The same turns and mirrors carry the whole set onto itself and the rows of a family onto each other. Which other rows belong to the same family as each row named below? List them in the order they appear above.
These 30 rows form 5 families of 6 rows each.
q_553: [0.081 -0.306 -1.266 -0.146 0.250 1.404 1.112 0.725 -0.437 -0.133 -1.167 -1.711]
q_932: [0.407 3.250 0.019 -1.949 1.166 -0.658 1.554 0.018 -0.475 0.136 0.070 -0.865]
q_611: [0.799 2.865 1.154 -1.574 1.180 -0.507 0.178 -0.138 -0.497 -1.360 0.244 -0.276]
q_729: [0.116 -0.517 -1.187 -0.771 1.145 1.740 0.674 0.456 -1.906 -1.479 -1.094 -1.019]
q_302: [0.484 0.062 -0.934 -0.204 1.224 2.113 1.053 0.457 -1.198 -0.107 -1.998 -0.777]
q_349: [-0.009 2.401 0.765 -1.910 1.570 -1.050 0.069 -0.324 -0.068 -0.865 -0.208 0.299]
q_684: [0.130 3.057 0.279 -2.222 0.485 -1.000 0.590 -0.441 -0.914 -0.296 -0.085 -1.022]
q_345: [1.003 2.795 0.812 -1.545 1.541 -0.341 0.629 0.055 -0.455 -1.382 0.526 -0.239]
q_598: [-0.879 -0.071 -1.232 -0.368 1.299 1.339 -0.557 0.800 -0.381 -1.156 -1.925 -0.788]
q_753: [0.152 2.803 -0.189 -2.337 1.112 -0.908 1.123 -0.031 -0.973 -0.957 0.699 -1.101]
q_825: [-0.687 -0.112 -0.305 -0.725 0.759 1.943 0.087 -0.683 -0.854 -0.512 -1.972 -1.157]
q_953: [-0.068 -0.644 -1.318 -0.386 0.060 1.195 0.831 0.597 -0.769 -0.842 -0.760 -1.975]
q_896: [0.055 -0.174 -0.601 -0.517 0.276 1.505 -0.181 -0.077 -1.770 -0.825 -2.249 -1.068]
q_566: [1.373 3.114 -0.477 -1.514 0.780 -1.261 0.071 0.633 -0.249 -0.852 -0.437 -0.679]
q_67: [-0.086 -0.340 -1.004 -0.309 -0.235 1.135 0.526 0.489 -0.665 -0.315 -1.331 -1.837]
q_222: [-0.356 3.376 0.641 -2.218 0.577 -0.729 0.081 0.345 -0.200 -0.601 -0.719 -0.715]
q_218: [0.046 2.289 0.450 -1.911 2.032 -0.988 0.453 -0.085 -0.135 -1.404 0.256 0.296]
q_86: [1.293 2.913 -0.620 -1.642 0.786 -1.228 0.124 0.749 -0.472 -1.291 -0.040 -0.727]
q_706: [-1.293 -0.291 -1.389 -0.592 0.181 1.114 0.847 0.671 -1.211 -0.731 -1.503 -1.149]
q_45: [-0.441 2.931 0.099 -2.500 1.135 -0.649 0.576 0.709 -0.570 -1.659 0.460 -0.810]
q_607: [-0.749 -0.130 -1.484 -0.319 1.664 1.580 -0.240 1.079 -0.282 -1.099 -1.621 -0.810]
q_673: [-0.431 -0.002 -0.735 -0.637 1.539 2.355 1.106 -0.244 -0.653 -0.385 -1.557 -1.070]
q_700: [0.186 2.569 0.546 -1.745 1.994 -0.796 0.675 0.012 0.187 -0.692 -0.128 0.409]
q_52: [-0.737 -0.495 -0.800 -1.069 1.277 2.098 0.507 -0.473 -1.130 -1.364 -1.109 -1.294]
q_980: [-1.217 -0.099 -1.248 -0.436 0.186 1.235 0.917 0.532 -0.957 -0.166 -1.852 -1.048]
q_366: [-1.096 -0.205 -1.500 -0.395 0.485 1.326 1.414 0.828 -0.912 -0.503 -1.445 -1.022]
q_724: [-0.690 0.114 -1.305 -0.250 1.520 1.528 -0.179 0.873 -0.136 -0.745 -2.045 -0.683]
q_993: [1.457 3.043 -0.673 -1.489 1.129 -1.117 0.556 0.983 -0.186 -1.019 -0.052 -0.680]
q_136: [1.077 3.031 1.084 -1.401 1.360 -0.334 0.585 -0.039 -0.179 -0.927 0.003 -0.176]
q_177: [-0.016 3.399 0.208 -2.073 1.586 -0.152 1.347 0.988 0.100 -0.492 -0.158 -0.529]

Same family as q_349: q_553, q_953, q_67, q_218, q_700
Same family as q_598: q_566, q_86, q_607, q_724, q_993
Same family as q_366: q_611, q_345, q_706, q_980, q_136
Same family as q_932: q_684, q_753, q_825, q_673, q_52

The same turns and mirrors carry the whole set onto itself and the rows of a family onto each other. Which other rows belong to the same family as each row named below? List them in the order they appear above.
These 40 rows form 5 families of 8 rows each.
q_506: [0.084 -0.576 -0.974 0.161 0.309 -1.384 0.832 -1.541]
q_555: [-1.124 0.146 0.019 -0.749 0.102 0.928 -0.708 1.465]
q_629: [0.482 0.311 -0.326 -1.328 -1.307 0.506 0.321 -0.526]
q_109: [-1.229 -0.909 0.073 1.179 1.307 -1.091 -0.010 0.650]
q_922: [-1.065 0.135 0.246 -0.548 -0.482 1.207 -0.619 1.214]
q_858: [0.126 -0.897 -2.042 -0.322 -0.011 -0.310 -0.727 0.536]
q_909: [0.419 -0.701 -0.278 0.596 -0.061 -1.528 1.083 -1.326]
q_632: [-1.163 0.356 1.504 0.543 0.098 0.001 1.113 -0.466]
q_242: [-0.777 -1.528 0.891 -1.014 0.076 -0.950 -0.785 -0.694]
q_962: [0.179 0.229 -1.173 1.344 -0.526 0.218 1.046 0.747]
q_299: [-0.816 -1.552 0.586 -1.431 0.372 -0.714 -0.710 -0.466]
q_938: [-1.019 -1.163 0.175 1.288 0.961 -0.688 -0.156 1.101]
q_998: [0.359 0.588 -0.458 -1.489 -0.964 0.087 0.500 -0.957]
q_537: [0.309 -0.718 -0.530 0.341 0.535 -1.833 0.947 -1.098]
q_259: [0.670 0.887 -0.842 0.927 -0.302 0.330 0.899 0.776]
q_111: [0.768 -0.439 -0.422 0.427 0.596 -1.418 0.965 -1.256]
q_558: [0.036 0.951 -1.145 0.836 -0.055 0.307 1.100 0.868]
q_162: [0.256 0.257 -0.143 -1.465 -1.168 0.396 0.678 -0.798]
q_860: [-0.848 0.353 1.801 0.120 0.033 -0.304 1.082 -0.379]
q_971: [-1.332 -0.012 0.270 -0.329 -0.413 0.799 -0.244 1.693]
q_142: [-0.775 0.010 0.698 -0.348 -0.293 0.798 -0.490 1.711]
q_992: [-0.982 -0.834 -0.127 1.296 1.170 -1.022 -0.347 0.900]
q_958: [0.325 -0.719 -1.837 -0.354 0.000 -0.667 -1.166 0.111]
q_284: [-1.007 -1.360 0.018 0.899 1.410 -0.894 0.357 0.855]
q_235: [-1.055 0.456 1.349 0.484 -0.278 -0.133 1.364 -0.586]
q_612: [0.136 0.461 -0.069 -1.694 -1.264 -0.208 0.410 -0.527]
q_970: [-0.922 -0.811 0.903 -1.529 0.570 -0.854 -0.731 -0.645]
q_44: [0.207 0.561 -1.352 1.114 0.053 0.260 1.177 0.662]
q_395: [-0.869 -1.047 -0.177 1.547 1.280 -0.390 -0.078 0.668]
q_955: [-1.392 -1.459 0.581 -1.076 0.318 -0.936 -0.516 -0.630]
q_153: [0.439 -0.928 -1.788 -0.736 -0.075 -0.580 -0.785 0.649]
q_892: [-1.037 0.557 1.360 0.347 -0.325 -0.745 1.436 -0.204]
q_360: [-1.048 0.134 1.602 0.207 0.033 0.049 1.503 0.007]
q_311: [0.065 1.006 -0.884 1.284 -0.311 0.087 1.062 0.584]
q_18: [-1.487 -0.119 0.196 -0.590 -0.531 0.780 -0.602 1.393]
q_237: [-0.942 -1.141 1.091 -1.261 -0.005 -0.876 -0.843 -0.497]
q_907: [0.318 -1.026 -1.610 -0.658 0.337 -0.493 -1.002 0.712]
q_939: [0.595 -0.540 -0.526 0.167 0.429 -1.459 0.624 -1.550]
q_333: [0.288 0.765 -0.281 -1.062 -1.402 0.307 -0.026 -0.730]
q_47: [0.307 -1.106 -1.625 -0.496 0.366 0.134 -1.099 0.321]

Same family as q_909: q_555, q_259, q_958, q_612, q_395, q_955, q_360
Same family as q_629: q_109, q_971, q_235, q_44, q_237, q_907, q_939
Same family as q_299: q_922, q_858, q_938, q_998, q_537, q_860, q_311
Same family as q_892: q_506, q_962, q_142, q_284, q_970, q_333, q_47

The same turns and mirrors carry the whole set onto itself and the rows of a family onto each other. Which other rows belong to the same family as each row named below? List them in the order they appear above.
These 32 rows form 4 families of 8 rows each.
q_465: [0.111 0.923 1.045 -1.029 0.217 -0.611 -1.262 -1.093 -0.073 0.139 0.088 -0.855 0.398 0.150 -2.019 -1.092 -0.266 0.320 -1.073 -0.881 -0.294]
q_90: [-1.230 -0.604 -1.690 0.065 -0.340 0.839 -1.151 -0.794 -0.841 -0.167 -1.675 -1.462 -0.733 0.610 1.283 -0.564 0.308 0.044 0.193 0.482 -0.249]
q_332: [1.449 0.297 -0.609 -0.715 -0.403 -0.060 0.243 -0.951 -1.666 0.157 -0.546 0.745 0.204 0.948 -0.676 1.513 0.248 0.543 -0.282 -0.466 -0.985]
q_17: [1.216 0.321 -0.312 -0.637 -0.574 0.774 0.295 -0.989 -1.747 0.457 0.238 0.732 0.863 0.794 -0.614 1.278 0.070 0.429 -0.378 -0.634 -0.514]
q_81: [-0.859 -0.454 -1.050 0.711 0.152 0.131 0.497 0.816 -0.074 0.280 -0.109 -0.052 -0.493 -0.404 2.550 -1.447 -0.589 -0.969 -0.208 1.423 -0.120]
q_959: [-0.004 0.693 -0.418 1.181 -0.783 -0.350 0.639 -1.535 -2.103 0.795 -0.593 0.615 0.604 0.130 0.806 0.083 -0.395 0.197 0.400 -0.882 -0.375]
q_597: [-0.806 -0.157 -1.600 0.100 0.440 -0.069 -0.151 0.722 0.122 -0.341 -0.529 -0.190 -0.800 -0.599 2.478 -1.409 -0.740 -0.611 0.035 1.467 -0.117]
q_928: [-0.096 0.063 0.101 -1.197 1.658 -0.233 0.871 1.914 1.606 0.470 -0.760 -0.238 -0.086 -0.488 -1.124 0.071 -0.018 -0.124 1.319 -0.231 0.395]
q_833: [-1.127 -0.372 -2.248 0.636 -0.567 0.714 -1.056 -0.864 0.361 -0.323 -1.267 -0.743 -0.361 1.246 1.316 -0.477 0.429 -0.205 -0.022 0.540 0.327]
q_434: [0.302 0.738 -0.481 0.924 -0.427 0.214 0.920 -1.367 -1.846 0.634 -1.150 0.120 1.059 0.808 1.178 0.393 -0.231 0.325 0.060 -1.037 -0.462]
q_276: [-0.923 0.976 -0.596 1.190 1.092 0.877 0.881 1.073 1.319 0.377 -0.577 -0.828 -0.559 -1.385 -0.044 0.417 0.807 0.037 0.773 0.256 1.570]
q_200: [0.161 0.244 1.178 -1.370 0.484 -1.111 -0.912 -1.075 -0.024 0.464 0.560 -1.725 1.080 0.232 -1.301 -0.671 -0.300 0.211 -1.092 -0.614 0.042]
q_515: [-0.140 1.334 -0.437 1.134 -0.340 -0.788 0.848 -1.565 -2.038 0.339 -0.999 0.262 0.641 0.580 0.971 -0.135 0.226 0.849 0.144 -0.059 -0.420]
q_336: [1.629 0.534 1.003 -1.683 0.866 -0.582 0.124 -0.333 1.013 0.725 0.138 -0.974 -0.211 -1.436 -0.194 0.075 -0.415 0.334 -1.497 0.322 1.207]
q_662: [0.820 0.634 0.947 -1.596 1.077 -1.101 -0.270 -0.835 1.051 0.832 0.337 -0.569 -0.913 -1.039 -0.884 0.163 -0.264 -0.325 -1.713 0.633 1.042]
q_307: [0.940 -0.114 -0.691 -0.700 -0.471 0.534 0.154 -1.369 -1.407 0.667 -0.315 0.767 0.196 1.408 -0.938 1.426 0.318 -0.076 -0.641 -0.152 -0.787]
q_315: [-0.188 -0.686 0.515 -0.310 1.903 -0.139 0.789 2.034 1.433 0.550 -0.457 -0.712 0.082 -1.103 -0.646 0.255 -0.026 -0.477 0.851 0.322 -0.364]
q_215: [-0.783 0.826 -0.439 1.545 0.926 0.643 0.489 1.070 1.762 0.263 -0.467 -0.108 -0.784 -1.335 -0.046 0.309 0.972 -0.202 -0.171 0.370 1.621]
q_930: [0.212 0.414 -0.554 1.304 -0.686 -0.580 0.545 -1.573 -1.578 0.376 -0.520 0.119 1.228 0.119 1.045 -0.234 -0.163 0.514 -0.144 -1.104 -0.853]
q_5: [-1.053 -0.358 -1.945 0.022 -0.530 0.601 -0.695 -1.019 0.039 0.375 -0.925 -0.895 -0.854 1.276 1.938 -0.999 0.033 0.023 0.205 0.458 0.256]
q_439: [-0.204 -0.166 0.967 -0.450 1.785 0.258 0.869 2.244 1.155 0.240 -0.567 -0.166 -0.142 -0.923 -0.819 0.213 0.536 -0.058 0.686 -0.090 -0.152]
q_866: [1.310 0.536 0.360 -1.400 1.427 -0.946 0.277 -0.740 1.189 0.935 0.403 -0.632 -0.343 -0.648 -0.950 0.450 0.131 0.065 -1.968 0.900 0.785]
q_941: [-0.965 0.891 -0.426 1.517 0.902 0.659 0.428 1.672 1.004 0.026 -0.554 -0.410 -1.187 -1.656 -0.276 0.610 0.602 -0.434 0.459 0.272 0.857]
q_500: [-0.962 0.288 -1.171 -0.104 0.465 0.685 0.267 1.023 -0.274 -0.036 -0.800 -0.039 -0.300 -0.378 2.105 -1.006 -0.991 -1.178 -0.321 1.933 0.561]
q_504: [-0.104 0.383 1.259 -1.460 0.660 -1.203 -1.054 -1.106 -0.172 -0.255 0.916 -0.808 0.735 0.246 -1.210 -0.474 -0.031 0.322 -1.450 -0.197 -0.159]
q_282: [-1.311 0.668 0.078 0.974 0.606 0.309 0.533 1.202 0.919 -0.480 -0.532 -0.516 -0.532 -1.679 0.525 0.371 1.259 -0.167 0.607 0.095 1.868]
q_318: [0.966 0.291 1.072 -1.683 1.530 -1.547 -0.566 -0.584 1.033 0.544 -0.028 -0.838 -0.210 -0.801 -0.485 0.182 0.488 -0.017 -1.590 0.690 0.982]
q_502: [-0.140 -0.379 1.425 -1.028 0.456 -1.179 -1.049 -0.808 0.106 0.330 0.567 -0.817 1.049 0.042 -1.546 -0.483 -0.291 -0.060 -1.078 -1.063 -0.264]
q_296: [-0.902 -0.119 -1.610 0.314 0.006 -0.008 -0.166 0.911 0.182 0.074 0.043 -0.398 -0.763 -0.050 2.008 -1.583 -0.751 -1.193 0.186 1.289 0.606]
q_841: [1.117 -0.177 -0.287 -1.044 -0.715 0.021 0.433 -0.737 -1.870 0.889 0.380 0.566 -0.374 1.107 -0.843 0.896 0.000 0.796 -0.115 -0.346 -0.696]
q_485: [0.091 0.061 0.500 -0.030 2.085 -0.052 0.512 1.578 1.338 0.639 -0.965 -0.241 -0.442 -1.488 -1.014 0.206 0.279 0.032 1.051 0.011 -0.199]
q_157: [-1.120 -0.333 -1.706 0.049 -0.502 1.100 -1.206 -0.427 -0.360 -0.107 -1.155 -0.710 -0.386 1.352 1.618 -1.076 0.493 -0.061 -0.308 0.675 0.447]

Same family as q_17: q_434, q_5, q_941, q_504, q_318, q_296, q_485
Same family as q_928: q_465, q_90, q_515, q_336, q_500, q_282, q_841
Same family as q_597: q_332, q_959, q_276, q_200, q_662, q_439, q_157

